In the data rows, the value 128 means zero.
Some points:
[ 12  72 195  75 117 155 104 139  56  77 232 168  61 126  35   0 120  76  17 201  63]
[ 95 111 147  89 126 108  88 195  50 139 172 163  83 136  63 149  77   0 121 211 127]
[127 110 107 128 137 139 165 110 155 126 112  99 132 123 126 135 139 140 153 148 148]
[212  76 203 147 159  57 107 184 155 106  51 137 253 119 107 110  69 246  91  50 140]
[138 153 107 127 111 162 109 184 144 125 164 130 107 129 145 178  92 118 139 183 170]
[118 107 155 119 142 137 116 118 120 140 105 101 113 136 127 130 128 157 156 138 111]
[ 59 138 148  53  56 104  74 115 101 164  87 118 108  97  87 186 146   0  77  52 130]
[121 181 116 128 122 129 149 117 120 158 132 153 116 138 159 136 159 132 144 114 115]
[212  75 201 149 161  58 110 185 155 103  52 139 252 121 107 110  69 244  91  52 138]
[121 180 116 128 120 125 149 118 122 157 132 152 120 136 159 138 160 130 144 118 116]
[125 181 117 129 121 124 148 115 122 157 132 155 119 133 168 136 160 132 147 115 117]
[158  70 116 135 146 126 102  97 151  84 122  86 134 124 123 102 117 142 127 128 123]
[122 182 116 129 121 125 146 115 123 158 133 151 117 136 159 138 160 130 146 115 117]
[148  89 108 155 130 148 118  94 140  88 138  92 114 127 126 118 125 127 135 130 125]
[146 140  99 149 132 152 112 183 134 135 174 113 126 129 148 168  92 123 129 184 156]
[126 112 107 132 140 139 163 110 158 127 114 100 128 124 125 132 139 142 156 147 147]
[148  89 108 154 130 147 116  94 139  86 134  97 112 125 127 118 124 127 136 132 128]
[122 182 116 130 121 127 147 118 123 156 132 156 119 138 159 137 160 130 145 115 118]
[147  90 105 161 130 151 120  91 139  86 137  90 114 125 126 117 125 123 131 131 129]
[124 183 116 129 120 124 148 117 122 156 131 154 117 138 159 138 157 132 147 114 118]
[121 183 117 130 121 126 147 118 121 157 131 152 117 136 160 139 160 129 146 116 115]
[112 109  96 140 154 153 179 100 165 129 102 110 155 121 122 145 138 156 139 123 165]
These points spread out most along one direction. How many in every 100 of the points above lie lower along it than each point below? Answers are rounded to whole numbers. More than half of the points above lie lower than the first one.
[212  75 201 149 161  58 110 185 155 103  52 139 252 121 107 110  69 244  91  52 138] 5
[121 180 116 128 120 125 149 118 122 157 132 152 120 136 159 138 160 130 144 118 116] 59
[ 59 138 148  53  56 104  74 115 101 164  87 118 108  97  87 186 146   0  77  52 130] 86
[122 182 116 130 121 127 147 118 123 156 132 156 119 138 159 137 160 130 145 115 118] 55
[148  89 108 155 130 148 118  94 140  88 138  92 114 127 126 118 125 127 135 130 125] 32
[ 12  72 195  75 117 155 104 139  56  77 232 168  61 126  35   0 120  76  17 201  63] 95
[122 182 116 129 121 125 146 115 123 158 133 151 117 136 159 138 160 130 146 115 117] 68
[127 110 107 128 137 139 165 110 155 126 112  99 132 123 126 135 139 140 153 148 148] 18
[138 153 107 127 111 162 109 184 144 125 164 130 107 129 145 178  92 118 139 183 170] 82
[121 183 117 130 121 126 147 118 121 157 131 152 117 136 160 139 160 129 146 116 115] 77
[ 95 111 147  89 126 108  88 195  50 139 172 163  83 136  63 149  77   0 121 211 127] 91
[212  76 203 147 159  57 107 184 155 106  51 137 253 119 107 110  69 246  91  50 140] 0
[125 181 117 129 121 124 148 115 122 157 132 155 119 133 168 136 160 132 147 115 117] 45
[158  70 116 135 146 126 102  97 151  84 122  86 134 124 123 102 117 142 127 128 123] 14
[147  90 105 161 130 151 120  91 139  86 137  90 114 125 126 117 125 123 131 131 129] 41
[118 107 155 119 142 137 116 118 120 140 105 101 113 136 127 130 128 157 156 138 111] 27
